Turns in one plane each, and the order they were made in; the first pair answered:
C (before |-> after):
[ 11,   3,   3,   3,  -8,  -4,   4,  -9,  -1,  -7,   9, -13,   5,  -9,  19,
   6,   7, -12, -12] |-> [ 17,   2,   0,  -3,  -5,   4,   1,  -6,  -5, -10,  15, -12,   4, -16,  12,
   1,   4, -11,   1]
[ 2,  1, -3, -2,  5,  3, -4,  2, -4,  2,  9,  2, -4, -1,  2,  2,  0, -2,
  0] |-> [ 2, -3, -5, -4, -2, -2, -1,  4, -2,  2,  4,  2, -4, -1, -5, -1, -1, -3,
  7]
[ -2,  -6,   1,  -9,   5, -21,  17,   4,   2,   9,   2,  -1,  -3,   8, -23,
  -3,  -5,   9,  19] |-> [ -9,  -2,   8,   0,   9, -26,  18,  -3,   7,  13,  -1,  -2,  -2,  18,  -5,
   9,   3,   9,  -6]
N (before |-> after):
[ -2,   6,   7,  13,   8,  -5,  -3,  -2,   5,  -1,   4,  -4,   6,   8,  13,
   5,  14,   1, -15] |-> [ 8,  7,  2,  9, 17,  5, -9,  7,  3, -9,  9, -1,  6, -3,  7, -1, 15,  2,
  2]
[  5,  14,  13,   9,  17,  -3,  -4,  23,   1, -12,  -8,   3,   3,   4,   9,
  11,  23,  -5, -33] |-> [ 13,  14,  14,  -1,  26,  14, -12,  23,  -9, -16,  10,   4,   2,  -8,   1,
   8,  14,  -4, -22]
[-22, -14,  -5, -21, -34,   2,   9,  -3,  -9,  21,  -8,  -1,  17,   5,  -6,
 -11, -33,   2,  17] |-> [-17,  -9, -13, -12, -33,  -6,  13,  12,   3,  17, -25,   2,  18,   2,  -3,
 -15, -14,   1,  30]
[ -4,   9,  -7,  15,  28,  13,  -7,  22,  10, -12,  -5,   5,   2,  -2,  19,
   7,  26,  -1,  -5] |-> [ -8,   4,   6,   2,  29,  28, -14,   2,  -8,  -8,  25,   2,   0,  -2,  12,
  12,   1,   0, -18]
W (before |-> after):
[  5,  -9,   3,  -2, -10,   0,  14,  -4,   7,  12, -12,  -3,   7,   7,  -3,
 -14,  -8,  -8,   9] |-> [  8,  -7,   3,  -6,  -6,   6,   9,  -2,   4,  10,  -6,  -2,   6,   3,  -6,
 -16, -10,  -7,  15]
[ 22,   5,   0, -11,  24,  19, -13,   9,   4,  -7,  11,  18,  -8, -24,  12,
  -2,  -8,   3, -10] |-> [ 17,   7,   4,  -4,  24,  11, -11,   5,   8,  -3,   7,  18,  -8, -15,  23,
   4,  -2,   2, -27]
[  9, -10,   8,   3,   8,  17, -17,   5, -10,  -6,  18,   1,  -7, -14, -16,
  10, -15,   0,  15] |-> [  7,  -7,  12,   8,  16,  20, -19,   2,  -8,  -5,  22,   1,  -7,  -9,  -4,
  17, -10,   0,   0]
U (before |-> after):
[ 28,   7,   9,   3,  16,  15,   1,   3, -21,  -5,  20,   4,  10,   7,   0,
   6, -10,  -3,  13] |-> [ 22,   7,  15,   3,  15,  13,   1,  -6, -22,  -1,  23,   3,  10,  12,   4,
  12, -15,  -4,  -1]
[ -5,  -7,  -4,  -1,   4,  -6,  -5, -17,  -6,  21,  -2,  -9,   2,   2,   8,
  12,   8,   7, -10] |-> [ -4,  -6,  -7,   2,   3, -11,  -2, -11,  -1,  21, -10,  -8,   4,   3,   9,
  11,  14,   6,  -6]
[-15,   6, -19,  -3,   1,  -1,   1,  20,   9,  -6, -21,   8,   3,  -9,  -1,
 -10,  15,  12,  31] |-> [-10,   4, -17, -11,   7,  12,  -7,  17,  -1,  -7,  -6,  10,   3, -17,  -9,
 -12,   4,  14,  35]
[ -2,  14,   1,   8,  26,   4,  -6,  -1,   3,   5,   4,   3,   1, -14,  17,
   6,  22,   4, -18] |-> [ -1,  14,   0,   8,  26,   4,  -7,   2,   5,   4,   2,   4,   1, -15,  16,
   5,  24,   2, -16]
Pairs:
Each pair is 2 to 3 turns apart.
[-18,  -1,   1,  13, -12, -10,   2,  -6,  -2,  10,   5,  -6,   9,  19,   6,
  11,   3,   1, -29] |-> [  1,   4, -19,  13,  -8,  -8,   2,  24,   6,  -4, -11,   1,   8,   3,  -6,
  -6,  21,  -1,  17] : U U U
[10,  0, -3, -7,  4,  3, -4,  5, -6,  2,  5,  3, -4, -7, -7, -1, -8,  0,
 14] |-> [ 9,  5,  2, -3, 13,  7, -7,  1, -5,  3, 10,  3, -2, -4,  5,  7, -3,  1,
 -3] : W W
[ -5,  -1,  24, -10,  14,  17,  -1, -20, -20,  10,  29, -14,  -6,  17,  13,
   6, -19,  -9, -38] |-> [ 27,   9,   2, -12,  37,  36, -11,  15, -16, -11,  26,  -5,  -7, -12,   2,
 -13,   1,  -8,  15] : N N
[  7,  -2, -10,  -8,   3,  11,   0,   0,  -2,  -8,   2,   3,  -2, -12, -14,
  -9,   0,   1,  19] |-> [ -9, -10,   1,  -9, -12,   1,   5, -18,  -6,   3,   4,  -2,  -2,   1, -13,
  -1, -14,   1,  -4] : N W W
[ 21,   7,   1,   0,  27,  11,  -8,  28,   5, -16,   7,  12,   0,  -6,   1,
 -16,  10,  -4,  38] |-> [  3,   3,  25,  -3,  33,  19, -15,  -6,  -6,  -2,  37,   7,  -1,  10,  16,
   7, -11,   0, -15] : U U W
[ 14,  12,  -8,   5,  13,  12,  -6,   9,   8,  -7,   4,   6,   1, -12,  12,
   2,   2,  -4,   0] |-> [  4,   9,  -7,  11,  -3,  -8,   5,   6,  16,  -1, -14,   3,   2,   1,  16,
   4,   6,  -6,  -8] : N N W
[ -3, -11,  26,  -8,   2,   7,  -7, -10, -13,   4,   5,  -8,   4,  -1,   5,
   3,  -5,  -1,  -9] |-> [ -8, -11,  25,  -1,  -4,  -6,  -2,  -8,  -5,   7,  -8,  -8,   5,   7,  11,
   5,   3,  -2, -14] : W U
[  7,  -7,  -6,  13,   5,   7, -14,   7,  -3,   1,   1,  15,  10,  -1,  -1,
 -24,   6,  -1,  10] |-> [  0, -13,   0,   6,  -3,   8, -13,  -5, -10,   5,  11,  12,   9,   3,  -8,
 -23,  -9,  -1,   5] : C N
[ -2,   2,   2,   7,  11,   3,   0,  -8,   0,   1,  15,  -1,   3,   2,  19,
   7,  11,  -2, -16] |-> [-10,  -4,   5,   5,  -6,  -6,   7, -16,  -2,   7,  10,  -4,   3,   8,  12,
   5,   1,  -3, -18] : C N
[  4,   5,  -2,   3,   7,   7,  -1,  17,  10,  -5,  -2,  -1,   2, -12,  -1,
  -3,   8,  -1,  23] |-> [ -1,  -3,   7,  -8,   1,  14,  -5,   0,  -3,   1,  17,  -4,   2, -11, -10,
  -1, -14,   1,  14] : C N
[  5,  13,   2,   3,  24,  16, -12,   0,   0,  -8,   8,   3,   5,  -4,  13,
   8,   9,   1, -10] |-> [ -3,   7,  -9,   7,  -7, -12,   7,  11,  11,  -4, -28,   2,   7,   4,   1,
  -3,  16,  -3,  11] : C N N
[  4,  -5,  -1,  -9, -14,   5,   7,  -5, -28,   7,   2,  -2,   8, -11, -18,
  -7, -21, -10,  22] |-> [ -7,  -5,  11,  -5, -10,   3,   5, -21, -28,  14,   8,  -4,   8,   0,  -4,
   6, -25,  -8, -10] : U W U
[ 2, 11, -5, 18,  3, -4,  7,  4,  8,  6, -6,  0, -3, -5, 10, 30, 17, -3,
 -7] |-> [ -2,   6,   3,  11,   2,   3,   5,  -9,  -3,  10,  10,  -2,  -3,  -3,   6,
  33,   1,  -1, -18] : N N
[ -5,   4,   3,  15,  15,  -5,   3,   3,  12,   3,  -8,   1,   3,  10,  24,
  11,  22,   4, -23] |-> [  9,   8,  -8,  12,  20,   1,   2,  21,  13,  -7, -11,   5,   3,  -3,  13,
  -1,  28,   4,   7] : U U
[  8,  22,  -5,  19,  32,  -4,  -8,   5,  21,   0,  -8,  16, -15, -14,   9,
   1,  18, -13,  -1] |-> [ -7,  17,   6,  21,  20, -14,  -3, -13,  22,  11,  -7,  11, -14,   1,  15,
  11,   9, -14, -28] : N N
[ 23,  10, -10,   1,  18,   7,  -2,  11,   8, -11,  -3,   9,   6,  -1,  11,
   6,  16,  -4,  11] |-> [ -4,  -6,   0,  -4, -21, -16,  12, -13,   4,   7, -11,   0,   6,  21,   1,
  10,  -9,  -7,  -9] : N C N
[ -7,  -9,   6,   1, -12,  -5,  -3,  -9,  17,   4,  13, -12,   0,   3,  12,
   7,  -8,   3, -20] |-> [ -2,  -3,  -1,  10,  -7, -10,  -2,   3,  27,  -1,  -1, -10,   0,   2,  18,
   5,   8,   2, -14] : C N
[  5,   5,   0,   4,  18,   9, -10,   4,   3,  -7,   7,   3,  -1,  -3,  11,
   5,  11,   8, -10] |-> [  6,   4,   1,   1,  19,  13, -12,   2,  -1,  -8,  12,   4,  -2,  -6,   7,
   4,   7,   9,  -8] : W U N
[ 9,  2, -1,  4,  7,  8, -3, 10,  1, -4,  1,  9, -1, -3, -9,  5, 11, -1,
 18] |-> [ -7,  -5,  11,   0,  -7,   3,   0, -11,  -6,   7,  10,   4,  -1,   9,  -9,
  13,  -7,  -1,  -4] : N C U
[-19,   0,  12,  -8, -19,   0,   2, -16, -10,   7,   5,  -6,  -1,   8,  -3,
  10, -22,  -6, -12] |-> [  0,   5,   1, -15,  -3,  20,  -8,   2, -15,  -6,  14,   0,  -2, -13, -14,
  -1, -20,  -5,  20] : N N
[  3, -10,   4,  16,  -1,  12,  15, -16,  12,   3,   6,  -9,  10,  -4,  24,
   8,   5,   8, -17] |-> [ 14,  -6,  -8,  16,   2,  11,  15,   2,  17,  -5,  -6,  -6,  10, -13,  17,
  -2,  18,   7,   8] : U U U
[ -3,  -7,  -9,  -3, -15, -11,  10,  12,   7,   2, -19,   4,   2,  -4, -14,
 -12,   0,  -5,  22] |-> [  9,   0,   0,  -9,  18,  22, -11,   7,  -6,  -5,  17,   6,   0, -18,  -6,
  -5,  -6,  -1,  11] : C N U
[ -3,   0,   5,   2,   3,  -2,  -4,  -9,   3,   1,   2,  -1,   4,   3,   4,
   8,   0,   0, -19] |-> [ -6,  -5,   1,   1, -12, -10,   3,  -6,   4,   2,  -8,  -2,   4,   6,  -4,
   2,  -3,  -1, -10] : W W
[ -1, -14,  11,  15,  -8, -18, -10,  16,  -1,   5, -15,   4,   0,   4,   8,
  -2,  14,   5,  23] |-> [  0, -20,  21,  -1,  -5,   1, -18,   0, -19,   8,  15,   2,  -2,  -1,  -3,
   0, -11,   7,  19] : W N
[  4,  12,   6,   5,  -7, -22,  21, -16,  -5,  -6, -26,  -7,   8,  17,   5,
 -21,  -4,  -1, -24] |-> [ 15,  12,  -4,   1,  -9, -20,  20,  -2,  -5, -12, -30,  -5,   8,   6,  -8,
 -32,  -1,  -2,   5] : U W
[-18,   2,  11,   2, -13, -16,  10, -18,  -2,   8,  -5,  -3,   4,  14,   6,
   4,  -3,   2, -22] |-> [  5,   6,  -9,  -4,  -8,  -7,   7,  11,  -1,  -7, -14,   4,   2,  -7, -12,
 -17,   9,   0,  30] : W N
[-16,  -5,   9,   1, -14,  -7,   2, -15,  -5,  10,   0,  -1,  -3,   9,   1,
   8, -14,  -1, -24] |-> [  2,  -3,   3, -11,   3,  17, -11,  -4, -16,  -1,  19,   2,  -5, -12, -12,
  -2, -18,   0,   3] : N N
[ -7, -27,  -2,   7,  -7,  19,  -9, -14, -11,  -3,  13,  15,  -2,  -2,  -6,
   4,  -7,  12,  -6] |-> [ -9, -25, -12,  17, -20,  -1,   2,  -1,   4,  -3, -16,  16,  -1,   4,  -3,
  -1,   9,   9,   3] : N W
[-13,   3,  -4,   4, -11,   7,   9, -14,  -5,  26,  10, -11, -19,  16, -13,
   9, -21,  -8, -12] |-> [-13,   9,  -8,  17,  -7,  -5,  13,  -4,   9,  24,  -9,  -8, -17,  21,   2,
  12,  -2,  -8, -18] : C U U
[  2,  18,  -3,  20,  19, -11,  -2,   1,   7,   1,  -3,  -6,   8,   5,  23,
   8,  25,  11, -18] |-> [  9,  21,  -2,  15,  28,   0,  -9,   1,   2,  -3,   9,  -5,   7,  -2,  21,
   7,  22,  12, -15] : N W U
[-11,   3,  -7,   6,   5, -31,   5,  -7,  -1,  -6, -31,  12,  -3,   0,  -3,
  -5,   9,   7,   7] |-> [  1,   3,  -9,  -6,  15, -12,  -5,  -3, -12, -14, -13,  13,  -5, -16, -17,
 -12,   0,   9,  26] : C N C
[-11,   3,   4,  -1, -11, -11,  -1, -16,  -5,   4,   4,   3,   1,   1,  -2,
   1, -11,  -2,  -7] |-> [ -6,   5,  -3,   2, -16, -17,   3,  -4,   0,   1,  -8,   5,   1,  -1,  -7,
  -5,  -2,  -3,   9] : U U W
[-15,  11,  10,  14,   2,  -1,  -1,   4,  -1,   6,  -4,  -4, -10,   5,  22,
  -4,  24,   7, -15] |-> [-11,  10,   4,  14,  -4,  -5,   3,  13,   3,   4, -14,  -3, -10,   2,  15,
 -11,  28,   6,   1] : U W
[ -4,  -5,   1,   1,  -8,   3,  -1, -11,  -6,  12,  14,   7,  -2,   8, -11,
 -13,  -4,   0,   2] |-> [  1,  -5,  -3,   1,  -5,   5,   0,  -5,  -6,   9,  12,   9,  -3,   5, -14,
 -17,  -1,   0,  11] : N U N
[  2,   4,  -7,   8, -11,  -7,   4,   4,  15,   8,  -9, -16,   4,  -4,  -7,
  -7,  12,   2,   8] |-> [ -6,  -1,   1,   5, -16,  -7,   5, -11,   9,  15,  -1, -19,   4,   2,  -6,
  -1,   0,   3,  -9] : N N
[ 23,  -3, -22,   8,   4,  -4,   3,  24,  -6,  -4, -12,  24, -12,   3,   0,
 -17,  11,   5,  14] |-> [  7,  -2, -10,  17,   2, -17,   6,   8,  -2,   7, -14,  20, -10,  21,  19,
  -1,  11,   6, -25] : U C C
[  7,   2,  -8,  -2,  -2,   2,  -2,   9,   1,  -3,  -6,   2,   0,  -7,  -7,
 -11,   5,  -3,  25] |-> [  3,  -1,   1, -10,  -1,  13,  -7,  -5, -11,   1,  13,   0,   0,  -7,  -9,
  -7, -13,  -1,  13] : U U
[-20, -12,  11, -10, -25,   2,  10, -16,   1,   5,  -7, -16,  -2,  22, -38,
  -2, -45,   6,   8] |-> [-20, -12,  14, -10, -21,   6,   7, -20,   0,   7,   0, -16,  -3,  22, -34,
   0, -47,   7,   2] : W U
[  2,  -5,  -4,   5,  -2,  11, -18,  -3,  -6,   3,  16,   3,   0,  -8, -20,
  -6,  -4,   4,  10] |-> [-12,  -8,   2,  10, -16,  -6,  -9, -15,  -1,  13,   6,   0,   1,   8, -13,
   2,  -6,   4, -12] : U C C
[ 14,   2, -10,  -6,   9,   9,  -6,  13,  -4, -10,   0,   5,  -2, -13,  -6,
  -7,   6,   0,  28] |-> [ 12,   4,   1,  -7,  21,  19, -14,   2, -10,  -8,  18,   4,  -1, -12,   3,
   2,   0,   3,   7] : W U
[  1,   3,  -7,   5,  -3,  -7,  11,  15,  12,  -1, -15,   3,   0,   1,   1,
  -6,  12,  -4,   6] |-> [  7,   2,  -7,  -4,   1,   5,   5,  15,   3,  -5,  -3,   4,  -1,  -9,  -9,
 -11,   4,  -3,  18] : W U
[ -6,  -2,  -1,   5,  -7, -15,   5,   0,   9,  -1, -17,   3,   1,   6,   4,
  -1,   5,  -4,  -1] |-> [ -6,  -9,   2,  -4, -14, -10,   6,  -6,  -1,   0,  -7,   2,   0,   2, -10,
  -5, -10,  -4,   6] : U N C
[  6,   1, -13, -20,   3,   0,  -9,  19,   3,  -1,  -6,  -2,   4,  -8,   2,
   0,  20, -18,   6] |-> [ -6,  -5,   1, -26,  -1,   4, -12,  -2,  -8,   7,  12,  -7,   3,   0,   3,
  10,  -1, -17, -20] : N W
[  3,   7,   2,  -3,  13,  16,  -9,  -3, -12,  -4,  19,   1,   0,  -5,  -2,
   3, -12,   0,  -7] |-> [  6,  11,   1,   4,  20,  13,  -9,   2,  -6,  -6,  13,   3,   0,  -5,   9,
   5,  -1,  -1, -11] : N C
[ -2,   1,   2,  -8,   9,  12,   2,   2,  -9,   5,   8,   0,  -4, -12, -15,
  -3, -13,   2,   4] |-> [-10,   3,   0,   7,   1, -10,  13,   4,   7,  10, -17,   0,  -2,   3,  -1,
   3,   5,   0, -10] : U N
[  0, -20,  -7, -15, -24,  17,  -6,  -7, -25,   6,  -2,   0,  -5, -15,  -8,
 -10,  -7, -17,  -4] |-> [ -9, -16,  -8,   1, -29,  -3,   3,  -5,  -9,  12, -24,   0,  -3,  -2,   8,
  -4,  11, -18, -20] : W N
[  1,  -1,  -9,  -6,  -8,  -3,   1,  11,  -2,   7, -15,   6,   5,  -9, -24,
 -15, -13,  -1,  18] |-> [ -6,   3,  -8,   8,  -8, -17,   7,  12,  10,  10, -30,   7,   7,   2,  -7,
  -6,   1,  -2,   0] : C U
[  1,  -5,   1,   0,   7,  -9, -13,  -4,  -4,  -7,  19,  -8,  -8,   0,   8,
  10,  10,  -2, -12] |-> [  4,  -5,  -8,   6,   1, -18,  -7,   7,   5,  -9,   1,  -7,  -7,  -1,   5,
   5,  22,  -4,   2] : N W U
[  2,   6,   4,   3,  16,   8,  -7,  -3,  -3,   2,   9,   0,   2,  -1,   7,
   8,  10,   3, -10] |-> [ 9,  5, -3,  0, 14,  9, -5,  7, -1, -3,  4,  2,  2, -7, -2, -1, 12,  2,
 10] : N U C
[  1,  10,  -9,  -9,   1,  -2,  -1,  13,  -6,  11,  -3,  -8,   5, -18,   9,
  -1,  22,   8,  22] |-> [-10,   9,  -2,  -1,  -5, -13,   4,   4,  -1,  17, -10, -10,   5,  -5,  19,
   8,  23,   8,  -1] : W N N
[ 10,   3,  11,  -2,  20,  15, -13,  -3,  -7,  -2,  22,  -2,  -7,  -6,  17,
   1,  12,   1, -17] |-> [  9, -10,   9, -17,  -1,  15,  -8,  -5, -18,   0,  26,  -4,  -8, -11, -11,
 -11,  -9,  -1,   7] : C U
[ 14,  -6, -15,  -4,  10,  17, -13,  10,  -9, -16,  24,   4, -12, -26,  -9,
   1,  -1,   0,   6] |-> [  6,  -4,  -4,   3,  19,  14, -15,  -2,  -6, -11,  28,   2, -11, -15,  10,
  15,   1,   0, -26] : W U
